In the rows, 128 means zero.
One turn or mirror swaps these rows in pairs. Which row does each one swap with?
Z_983: [133 134 125 109 142 106 140 174 130 119 131 127 159  84 100 108  99 135
 121 132 127]
Z_359: [117 153 153 155 142 152 123 148 111 160 108 139 131 110 152 105 121 136
  75 113 162]
Z_185: [104 129 157 135 133 121 161 134 137 112 112 137 144 129  85 132 102 140
 110 142  91]
Z_931: [125 156 117 137 143 130 123 130 130 135 150 121 116 141 115 156 136 150
 103 144 124]
Z_285: [106 139 153 162 147 148 128 147 109 160 110 144 131 101 155 107 126 138
  82 120 159]
Z_536: [124 153 113 141 144 123 114 132 133 136 146 126 120 141 112 151 145 145
 102 133 137]
Z_168: [122 153 117 133 138 118 119 125 124 142 141 125 112 142 105 146 141 147
 102 150 125]
Z_80: [137 129 165 140 119 109 138 128  86  81 114 151 127 100 134 142 112 165
 119 134 133]
Z_826: [131 158 188 134 124 143 152 125 129 130 108 154 131  77 109  93 147  93
 102 112 144]
Z_779: [ 99 141 161 142 127 141 152 129 123 117 114 144 140 128  70 129  99 143
 129 140  97]
Z_95: [135 128 119 116 145 106 137 172 122 112 138 123 159  87 107 104 103 140
 120 126 127]
Z_564: [101 123 147 141 126 143 147 149 127 119 120 129 143 130  84 120  93 118
 132 145 101]
Z_230: [132 155 112 138 136 126 126 132 123 131 154 125 116 137 105 149 148 148
 106 141 132]
Z_612: [127 157 184 144 136 141 159 115 130 137 105 141 122  71 101 117 150  99
 105 109 149]
Z_500: [126 152 199 144 136 134 138 125 133 139 109 137 127  71 105 108 153  99
  86 121 132]
Z_99: [141 133 165 138 109 113 148 120  83  87 117 150 133 100 130 138 107 159
 121 145 143]
Z_403: [114 142 154 148 128 134 164 146 129 120 119 133 135 119  88 149  78 129
 124 146 102]
Z_941: [115 136 147 146 131 134 157 133 126 113 112 126 162 122  74 142 100 131
 119 136  96]
Z_522: [150 183 149 134 133 135 121 105 101 144 155 135  88  98 136 110 129 140
 106 109 116]
Z_357: [136 132 126 109 145 113 144 172 121 112 128 123 164  91 103  95  98 141
 113 121 131]
Z_154: [125 163 172 134 158 108 124 135 129 110 139 121 108  94  93  71 118 135
 122 129 169]
Z_882: [131 150 189 130 116 158 138 112 137 142 117 130 108  73 103 109 132 103
  89 116 144]
Z_911: [128 163 125 171 132 144 159 156 103 132 123 116 114 108 134 105  84 168
 108 117 125]
Z_180: [117 126 155 142 130 129 152 137 128 102 118 128 146 126  83 150  95 125
 121 138  98]
Z_113: [138 136 167 134 115 115 139 122  86  81 113 148 133  92 127 139 107 159
 124 154 135]
Z_126: [152 181 152 132 132 137 113 104 104 147 154 125  89 105 128 115 134 138
 110 114 116]
Z_827: [115 154 192 126 126 149 137 119 133 139 112 130 135  76 111 106 148  92
 105 105 137]
Z_167: [133 155 176 139 153 114 120 137 127 111 146 118 111  92  95  77 112 133
 130 134 172]
Z_754: [124 167 125 171 128 134 154 151 102 130 117 115 126 104 131 103  79 174
 101 125 122]
Z_2: [111 146 150 159 140 155 129 147 101 151 113 148 135 115 155  95 122 132
  86 116 160]
Z_674: [113 119 149 150 125 125 164 132 118 123 128 132 155 137  89 131 106 134
 132 143 101]
Z_373: [129 168 130 166 135 139 165 155 104 131 121 109 118 108 130 102  94 180
 102 124 125]
Z_939: [128 148 153 132 120 137 109 117 100  89 126 122 149  84 148  96 136 105
  92 158 124]
Z_898: [112 138 149 146 127 138 161 136 135  99 130 143 148 122  74 128 110 142
 126 148  97]
Z_928: [121 145 187 148 113 134 138 121 124 146 122 130 131  81 103  97 158  97
  98 111 151]
Z_989: [125 145 197 132 124 147 133 130 131 130 105 124 125  79 106 105 142  92
  95 110 146]
Z_722: [156 181 141 136 125 142 122 109 103 144 149 125  83 100 133 112 133 137
 109 116 120]
Z_29: [126 162 162 131 122 136 113 107  97  89 141 121 146  80 142 108 141 107
  95 153 122]
Z_349: [126 155 159 129 118 137 112 110  94  93 130 119 146  81 145  93 139 106
  91 156 129]
Z_745: [132 137 169 143 112 146 142 121 125 133 113 134 125  69 105 120 153  85
  95 116 144]
Z_457: [138 130 118 113 141 106 129 175 129 107 133 124 155  87 111 100 110 132
 116 128 126]
Z_647: [139 135 167 142 123 116 148 120  81  87 115 156 132  96 129 140 115 165
 121 146 130]
Z_478: [131 153 172 131 159 109 119 135 131 106 134 122 112  84  97  77 109 130
 125 132 172]
Z_8: [154 176 146 127 133 137 122 104 110 148 151 123  87  91 138 111 138 140
 115 118 121]
Z_412: [121 153 164 130 121 143 115 101 105  98 129 122 147  74 142 101 133 106
  90 159 129]
Z_51: [123 163 131 170 132 138 167 153 105 132 114 110 124 108 136 109  88 173
  99 115 131]
Z_235: [132 164 128 168 128 133 158 150 102 134 118 105 118 106 133 103  89 180
 106 119 127]
Z_845: [136 158 176 140 162 109 114 138 124 105 131 113 106 102  99  77 120 132
 119 133 168]
Z_203: [114 146 150 157 143 155 119 148 106 153 104 140 137 121 156 110 129 138
  84 122 159]
Z_802: [152 179 148 138 131 130 117 103 103 146 152 122  89  96 140 109 126 142
 116 114 119]

Z_113 pairs with Z_478
Z_168 pairs with Z_285
Z_826 pairs with Z_898
Z_167 pairs with Z_99
Z_80 pairs with Z_845
Z_779 pairs with Z_612

